In the rows, zero is written as 128.
One turn moves every row onto another: examples first, then more rows asked:
muzu: [126 110 133 128 103  86 137 152 128 108  84 122 111]
tum: [134 108  92 135 106 129 128 112 146 127  79 144 160]
zis: [113 149 144 118 111 140 148 108 131 167  90 110 124]
piv: [137 129 141 131 123  97  99 124 134 143  98 180 142]
papin: [156 111 108 143 102 139 162 160  99 108 111 142 162]
zud: [145 141 129 130 117 126  76 132 121 134 110 100 145]
gipu: [140 170 148 128  91 101 140 101 124 150 108 106 123]
rure: [141 132 137 154 115  83 115 142 104 131  98  99 130]
kag: [159 136 109 140 118 143 145 174 102 105 116 138 163]
Per: [141 167 122  90 101 162 154 117 118 136 113 126 162]
gavub: [157 128 132 113 105 125 137 154  69  90 114 142 138]
Dedil: [160 112 142 121 126 125 130 122 101 126 110 189 159]
dudo: [144 182 147 116  92 119 123 104 118 146 118 110 128]
Guv: [120 191 143 112 103 124 143 150 104 141 110 125 122]
Peg: [140 130 123 115 117 160 157 134 131 142  74 177 125]
nure: [147 141 135 106 112 146 165 159 113 122  85 177 114]
Sab: [152  95 111 144 123 149 155 141 131 124  98 121 162]
madi: [134 144 133 140 100 109  77 141 106 136 110 112 131]
bulut: [158 161 138  90  99 110 107  97  99 136  87 144 131]
gika: [153 110 135 107 114 102 139 141 145 111 105 180 153]
Vip: [148 114 170 106 122  99 108 136 114 123 111 162 124]
romo: [146 160 131 130 100 155 188 146 122 129 118 144 135]
vug: [134 140 121 133 118 154  81 123  92 135 102 149 140]
Guz: [143 147 128 129 103 169 181 128 136 140 113 140 140]
mot: [153 104 100 133 102 156 148 148 125 114 109 138 170]
Sudi: [133 155 124 121  99 112 196 123 108 138  95 125 148]
lal: [151 150 134 101  95  81 129 100 117 136  74 139 124]
dere: [131 120 140 143 101  97  96 132 115 139 100 100 123]

piv moves to gika
rure moves to kag
papin moves to madi
And these:
Sudi moves to Guv
lal moves to nure
romo moves to dudo
tum moves to muzu

One turn moves every row onto another: examples first, then more rows asked:
givon: [ 90  61 133 116 144 125 106 106 158 129 153 127 163]
rivol: [ 64 102 154  79 137 148 112 131 121 121 180  51 175]
mebop: [ 89  79 121  91 147 142 126 113  64 164 185  80 151]
dor: [ 67  92 117 112 164 136 101 111 178 136 157  88 164]
noz: [ 73 108 140 113 126 121 148 120 152 126 146  49 183]
nav: [ 90  77 123  87 164 151 112 132 104 157 188  98 133]
ror: [ 69  99 145  86 132 136 122 114  76 136 178  48 181]
gad: [ 53  97 141 113  98 113 117 101 118 140 158  49 180]
pabit: [ 79  84  96 124 162 112 120  75  84 169 153  89 173]
rukop: [ 65  97 116 122 126 115 125  73 101 149 151  49 200]
mir: [ 88  92 132  88 153 142 141  90 174 119 160  90 175]
vev: [ 66  86 121 118 119 102 122  89  72 166 158  74 167]
ragaz: [ 92  62 127 124 122 107 126  74  90 145 149 106 186]
dev: [ 80  80  97 118 186 124 104  99 132 161 157 113 151]
pava: [ 80  72 147 116 114 127 113 100 162 116 151  95 187]
kazi: [ 68  80 123 108 157 122  97 127 151 153 164 113 130]
Vafod: [100  82 114  91 178 135 139  87 150 137 161 118 156]
sopi: [ 81 103 127 119 126 107 160  98  97 147 143  51 187]
suna: [ 93  90 121  97 138 123 160  59 100 139 156  77 193]
Lemas: [ 94  91 108 120 161 103 153 101  82 165 145  90 160]
mik: [ 84  98 135  92 128 134 153  73 143 120 156  65 197]
zirom: [ 80  72 143 121 101 116 125  81 120 126 148  82 200]
gage: [ 82  85 127  83 180 141 107 130  91 149 181  98 141]
getim: [ 57 102 129 116 128 131 113  95 158 128 153  50 194]
kodus: [ 80  89 129  87 159 132 119 113  57 153 178  77 162]
mab: [ 79  87 139  83 147 161 109 141 140 137 189  79 144]
Kuv: [ 95  87 110 114 183 115 139 125 130 157 148 111 140]
kitet: [ 72  94 143  78 166 151 103 143 131 130 182  83 150]
voza: [ 97  56 120 121 148 113 115  89 114 147 152 134 164]
reg: [103  79 108  97 169 124 150  67 104 151 158 111 168]
Kopo: [ 82  98 130 109 161 127 134 136 173 132 149  86 154]
ponu: [ 75  75 109 116 156 107 109 105  92 174 162 113 136]
gab: [ 54  94 142 107 121 126 102 126 167 133 162  73 158]
zubaz: [ 78  90 137  90 117 144 130 110  76 148 183  48 172]
fika: [ 72  95 147  85 118 156 120 128 123 132 186  47 169]

rukop moves to getim
ponu moves to vev
And these:
noz moves to Kopo
gage moves to kodus
suna moves to mik
pava moves to givon
zubaz moves to fika

One turn moves every row onto another: examples first, then more rows asked:
niki: [147  89 123 134 109 124  91 162 119 140 140 129 114 143]
zib: [127 139 121 123 151 140 163 136 113 132 106 125 128 161]
zotop: [109 128 136 139 136 155 173 137 133 133 103 136 147 152]
nul: [121  97 181 141 105 133 153 128 135 117 136 132 144 127]
noda: [138  83 170 152 113 124 146 137 158 126 136 113 152 114]
Pifuv: [116 169 102 112 117 127 127 142 134 161  85 121 121 136]
Pamen: [115 130 150 124 107  97 101 141 153 151 115  87 128  79]
geni: [119 144 137 140 149 139 165 144 128 132 111 125 155 161]
rodi: [115  96 173 144 117 127 142 125 159 116 118 126 148  96]
teka: [146 124 142 124  90  89  97 140 164 151 119  99 127  94]
Votam: [149  91 121 136 114 128  98 161 117 138 140 135 117 151]
zet: [126 153 105 102 125 110 113 136 124 158  96  97 104 118]
nupav: [141 100 167 138 125 134 162 129 163 129 131 133 154 103]
ravan: [118 111 161 112 107  94 107 131 146 131 123  98 112  82]
kon: [125 109 157 124  86 110 103 125 143 146 122 100 118  80]
das: [121  93 160 164 125 113 148 139 154 112 143 122 144 112]
ritad: [117 129 114 157 142 138 169 150 128 136 124 127 137 159]
rutop: [149  93 117 135 113 127  95 163 117 142 138 131 113 148]
segil: [127 119 130 143 128 149 172 151 132 147 119 123 144 170]
bop: [122 137 140 117  99  99  98 130 160 144 101 111 124  79]
Dubi: [126 132 124 125 133 159 179 143 138 160 113 132 140 145]
Dif: [109 105 183 145 124 118 146 140 151 118 134 114 155 112]
res: [124 126 134 138 102  82 101 143 159 139 129 102 118  86]
zarer: [136 161 100 116 105 115 122 154 137 172 102 108 120 150]
tudu: [148  87 127 136 111 125  96 161 120 136 142 134 117 145]
Fepof: [126 164 110  97 103 122 133 148 147 178 105 120 117 123]
kiru: [143 156 102 114 109 124 109 129 122 167  95 107 114 119]
betos: [119  97 176 134 134 123 156 130 136 104 133 127 138 125]
pelev: [120 161  88 130 119 106 121 154 133 164 109 107 111 134]
batif: [126 169 103 119 132 118 119 145 131 166  92  98 129 128]
vara: [137 145 126 131 127 147 158 131 114 137 107 139 139 167]
zot: [140 132 153 110  95  98 115 135 172 148 122 120 130  81]

das moves to ritad
kiru moves to kon
Votam moves to rutop
And these:
Fepof moves to zot
zib moves to zet
batif moves to Pamen
teka moves to noda
Pifuv moves to bop

One turn moves every row onto another: examples first, then more rows asked:
lemo: [179 146 118 121 119 135 121 144 126 104 179 145 135 165 140 126 142 109
 142 115 133 147 106 143  83]
Nupu: [177 137 178  97 109 116 112 167 142 111 108 161 171 137 127 130 168 103
 141 113 135 131 115 104 140]
Bobu: [165 154 124 131 149 102 103 122 128 174 126 111 123 163 108 156 158 123
 132  99 120 131  92  89  93]
tapef: [137 185 169  95  98 104 120 135  98 168 136 105 117 145 118 157 151 110
 137 125 111 134 109  92 152]
Fad: [136 172 147 109 100  81 163 147  85 163 139 131 121 137 158 127 154 112
 127 151 106 118 113  66 122]
pir: [164 152 120 117 110 127 131 137 109  91 162 157 141 164 137 126 133 111
 138  84 112 145  95 133  69]
Peroz: [154 138 111 155 162  88 125 144 137 180 137 108 122 166 135 132 152 105
 141 122 115 113 101  98  87]
Danif: [158 148 121 125 129 122 135 151 121  97 170 146 137 155 155 125 150  77
 136 109 112 148 108 148  65]
Dilut: [117 183 149 102  93  79 148 148  98 158 126 110 122 164 151 117 123  71
 140 110  97 109 118  84 133]
dum: [149 154 125 115 149  76 126 138 137 161 114 112 125 178 132 124 145  74
 133  66 109 127  94  89  87]
dolil: [173 157 150 125 145  78 117 152 155 159 120 109 134 178 133 137 167 120
 129  82 114 134  86 107  93]
dibe: [128 129 156  94  56 125 147 142 131 153 149 140 155 133 128 107 148  91
 159  93 146 138 124  76 123]
vosep: [118 165 158 137 116  92 141 159 103 173 151 103 119 146 140 141 141 115
 149 154  93 110 112 108 144]
Tik: [132 127 149 123 131 141  97 143 110 125 114 148 156 126  91 154 138  91
 159 114 110 116 115 108 145]
dar: [122 143 138 137  55 119 144 162 141 133 147 119 178 152 156 107 134 106
 141 127 126 104 136  87 108]
Zusi: [166 153 131 131 108 132 118 132 117 122 160 145 138 156 137 128 142  85
 156  91 118 146 113 161  62]
voveg: [167 142 110 120 150  76 145 140 129 161 128 132 123 167 145 118 157 106
 124 104 125 124  92  64  80]
muzo: [101 129 164 121  95 125 148 166 128 115 159 126 164 120 123 151 169 132
 131 117 100 142  98  88 125]
Laza: [ 94 150 140 141  73 134 136 138 107 139 135 119 170 115 132 149 156  92
 133 124  98 120 131  87  88]
gonen: [104 131 164 102  95 128 132 168 151 132 161 105 153 135 126 134 161  65
 147 109 124 147 122 108 143]
Saze: [143 119 152 153 135 114 129 174 123 126 119 158 169 118 143 131 162 100
 150 157 106 102 125 114 115]
tezu: [146 181 191  99  86  72 146 165 121 162 131 115 130 161 152 122 153 114
 143 109 107 127 106 105 141]
pake: [155 133 115 122 127 134 135 132 103 116 176 159 123 147 128 125 137  93
 158  96 118 150  99 139  74]
Pev: [138 131 159 124 108 105 123 165 130 127  97 156 169 147 137 104 128  57
 168  90 111  99 129 117 122]
Voz: [149 135 123 112 110 119 130 144  99 107 102 175 167 131 134 120 137  88
 132 126 121 103 124  62 113]

Nupu moves to Pev
Zusi moves to pir
gonen moves to dibe
And these:
Fad moves to vosep
dolil moves to dum

One turn moves every row onto another: examples first, then more rows asked:
doni: [154 133 138 168 124 133 113 121 154 149 107 153 114  81 109 120 158 173
 150 154 122  90 154 114 129 129 140 124 127 120 147 153 151 101 133 126]
fivi: [131 137 124 141 132 139 119 131 128 126 130 133 124 138 111 142 117 105
 103 151 122 148 109 132 127 110 148 150 154  98  81 146 128  63 137 135]
ser: [145 113 119 111 122 134 100 134  92 144 144 139 112 140  75 119 128 131
 139  87 142 126 140 124 114 118 154 132  75  94 132 135 144 170 139 137]
ros: [117 118 139 107 124 122 159 131 169 104 152 119 130 123 100 117 148 153
 120 143 142 133 118 127 116 100 145 105 130 170 136 144 109 182 139 121]
rigi: [116 108 138 123 110 157 113 138 101 140 138 130 115 168 148 140  84 125
 154 165 129 128 153 130 134 129 145 136 132 163 124 136 124 131 165 134]
pasel: [116  94 139 102 117 130 150 124 177 119 138 122 127 131 107 120 160 143
 126 126 139 143 125 131 113  87 143 105 132 163 114 139 119 177 141 129]
fos: [136 146 124 158 132 146 105 124 123 139 125 136 117 132 107 143 107 123
 116 150 127 140 117 124 134 120 159 150 161 113  77 153 118  71 146 137]
rakud: [118  90 125 112 103 164 130 120 120 137 135 123 118 153 137 123  87  89
 153 146 132 129 154 108 124 124 156 125 142 147  97 133 120 129 158 149]
Fazi: [123 125 123  99 131 141 112  82 121 110 119 149 133  88 165 118 102 116
 127 100 159 161 139 124 114 115 125 113 159 157 120 143 145 111 119 135]
petag: [126 106 139 116 119 135 127 126 168 136 127 135 122 140 113 129 155 166
 138 128 142 143 131 136 117  87 143 112 133 179 115 146 123 184 140 131]
Gan: [137 119 137 103 124 115 125 111  99 113 129 140 124 115 123 120 117 140
 139 179 123  66 138 129 125 118 126 129 102  91  88 140 135  94 128 122]
Ter: [113 135 135 115 133 140 101  83 109 116 123 146 126  82 163 126  93 143
 132 105 159 149 147 124 129 133 131 114 160 173 133 146 128 116 142 127]
fol: [139 137 130 121 123 140 127 161 135 134 155 134 119 112 126 108 195 128
 167 107 158 150 118 105 112 137 154 116 139 102 159 158 144 159 133 134]
pob: [153 108 131 148 117 135 120 117 168 148 101 152 118  89 114 117 174 141
 143 139 118 105 153 118 119 110 133 122 126 101 127 144 169  92 122 134]
mube: [133 132 134 126 121 144 122 156 135 142 154 132 114 107 124 110 193 134
 173 102 159 148 126 103 119 144 160 113 142 105 154 158 136 160 147 134]
tusub: [144 174 138 119 131 125 129 119 125 122 144 158 125 106 102 132 123 158
 114  79 142 176 123 129 132 129 135 122 100 160 168 149 132  89 132 121]
gul: [135 148 145 121 123 134 114 107 132 143 132 159 118 109 110 139 132 157
 125  60 139 182 137 133 138 125 137 120 102 158 147 144 133  85 149 127]
varid: [133 138 137 110 119 135 136  99 144 131 138 148 121  95 100 124 136 130
 119  53 141 181 134 118 131 125 143 112 106 144 134 140 128  83 144 134]
deze: [132 138 138 119 125 138 126 169 130 134 159 134 117 117 131 114 196 136
 164 113 155 151 118 115 116 140 147 119 132 103 169 156 146 157 140 127]
zume: [128 132 128 112 118 143 138 150  99 111 153 127 129 165 141 130  76 112
 137 185 131 126 132 126 122 127 140 138 127 157 146 139 127 133 138 129]
Torop: [110 129 132  89 136 127 129  97 116  88 136 142 139  91 168 121 107 115
 109 115 153 160 129 136 116 118 114 116 148 150 145 137 147 107 122 121]
lamal: [134 122 140 111 124 118 118 109  96 119 129 140 120 111 122 122 112 151
 146 177 125  61 144 125 129 126 131 128 103  98  88 142 126  97 137 120]
vived: [101 137 144 104 138 127 118  98 104  95 141 139 132  84 166 129  99 142
 116 120 153 149 137 137 130 138 119 116 147 165 156 140 129 111 145 113]
Sem: [126 133 142 127 122 140 121 162 130 140 157 132 114 111 129 116 196 143
 168 108 155 148 126 112 123 147 153 118 135 106 164 156 137 158 153 128]
fumed: [145 129 121 120 126 132 101 136  86 140 149 137 111 133  69 116 119 144
 140  95 145 118 140 119 118 129 159 131  77 101 143 141 133 175 142 134]
Gumok: [122 153 135 158 135 139 113 133 115 127 139 128 118 126 105 146 104 134
 108 161 124 133 116 128 143 136 157 149 154 114  96 151 106  70 161 126]
bovi: [138 109 138 134 121 121 149 127 169 121 124 138 127  81 110 111 176 130
 123 152 113 100 141 120 119 119 127 119 116  89 147 138 161  86 126 123]
zel: [142 163 131 109 128 126 150 109 137 112 150 147 128  91  93 118 126 131
 109  72 142 176 120 115 126 127 142 113 104 147 155 144 127  86 127 127]
reli: [127 129 140 121 126 128 135 132 160 122 139 130 124 131 106 125 143 177
 134 144 144 133 123 131 119 100 147 112 132 186 137 151 112 188 138 123]
lami: [144 117 130 105 123 121 120 105 103 121 122 144 123 115 124 118 116 135
 146 171 126  69 141 122 120 113 129 128 107  92  76 142 137  95 122 129]
fev: [119 143 135 142 135 131 128 139 121 115 145 126 125 132 109 145 115 115
  95 163 120 140 107 136 135 125 147 151 146 101 100 144 117  63 153 123]
rupo: [133 109 125 102 122 128 116 136  95 131 156 130 115 135  73 114 131 121
 128  89 141 125 136 123 114 122 153 128  70  84 138 130 139 166 143 134]
Mipad: [135 124 125 112 126 126 116 138  88 126 161 128 113 127  67 113 121 135
 130  99 142 116 135 119 120 135 158 128  72  93 148 134 128 171 146 130]
bur: [139 135 144 153 127 119 140 131 155 120 130 138 121  72 105 113 159 161
 130 168 117  86 143 116 131 140 134 121 117 109 167 146 144  95 136 115]
pavu: [142 120 133 114 122 124 113 103  99 127 121 144 118 111 121 119 112 147
 153 170 126  64 146 120 126 120 134 127 110  99  76 145 129  99 131 128]
damiz: [130 114 115 102 112 151 156 133 118 109 151 119 130 151 131 112  80  76
 137 167 134 129 133 105 112 119 151 125 138 141 118 136 126 129 130 144]

petag moves to reli
fivi moves to fos
And these:
zel moves to varid
Ter moves to vived
lamal moves to Gan
ser moves to fumed
rigi moves to zume
fol moves to mube
bovi moves to pob

One turn moves every row onto another: examples first, then more rows asked:
sufiz: [110 139 122 106 127 164 117  89 120 108 144 148 132 149 148]
Kad: [ 88 145 154 114 101 134 149 161 138 103 114 126 123 140 130]
Zisab: [ 92 136 108 142  95 160 137 167 126 105 115 100 115 162 127]
Pobif: [116 146 137 136 140 176 110  96 106 108 138  83 144 140  90]
vuk: [110 141 132 153 139 135 173 101 107 155 153 130 132 135 138]
ralun: [109 134 114 157 130 126 148  77 148 115 166 136 117 139 104]
fulik: [108 133 107 117 107 150 154 136 152 140 138 101 105  81 122]
Vove: [100 139  98 157 104 150  85 139 122  86 141  97 123 137  98]
Desab: [116 160 168 125 144 144 128 134 132 101 123 124 133 125  80]
pufud: [125 116 143 154 114 160 148 103 116 150 167 137 133 119 130]
tak: [ 79 132 104 117 102 142 130 134 130 167 147  87 163 116 114]
Koza: [ 77 163  99 169  97 173 130 141 123 123 109 115 143 103 115]
nad: [ 76 126 117 101 104 138 142 128 145 160 143  88 146 140 123]
putif: [111 148 149 149 141 117 107  91 103 136 157 135 126 112 108]
luti: [140 113 116 138 119 130 113 129 162 111 168  94 126 111 123]
ruz: [114 145 131 133  98 106 133 130  99  85 101 122 139 136 116]
sika: [ 63 138 134 141 113 133 125 102 171 123 121  99 110 148 120]
zesa: [101 164 104 143 117 169 149 100 122  92 121 121 130 127  71]
nopuz: [123 138 142 146 140 137 140 104  96 147 136  77 147 129 145]
Zukig: [ 94 166 107 126 142 122 105 153 136 103 125 116 115 167 115]
mubu: [ 99 155 108 147 113 157 115 186 113 125 116 116 135 137 123]
vibo: [130 159 109 110 149 149 147 121 131 101 154 127 156 154  88]
rivaf: [102 167  84 118 142 122 120  96 106 140 130 102 108 129 137]
doleg: [119 152 108 167 117 162 110 121 164 120  93 130 136 133 111]
neka: [142 128  94 121 114 162 151 110 139 140 162 137 145 137 134]
mokat: [112 142 124 170 154 141 133 109 124 100 152  98 172 119 140]
kul: [ 82 156 105 135 100 112 108 137 120 123 149 138 156  97 105]
teke: [ 96 147 116 115 120 134 155 133 126 146 125  88 104  84 130]

Vove moves to ralun
neka moves to Kad
pufud moves to Zisab
And these:
luti moves to sika
mokat moves to doleg
fulik moves to nad
Pobif moves to zesa

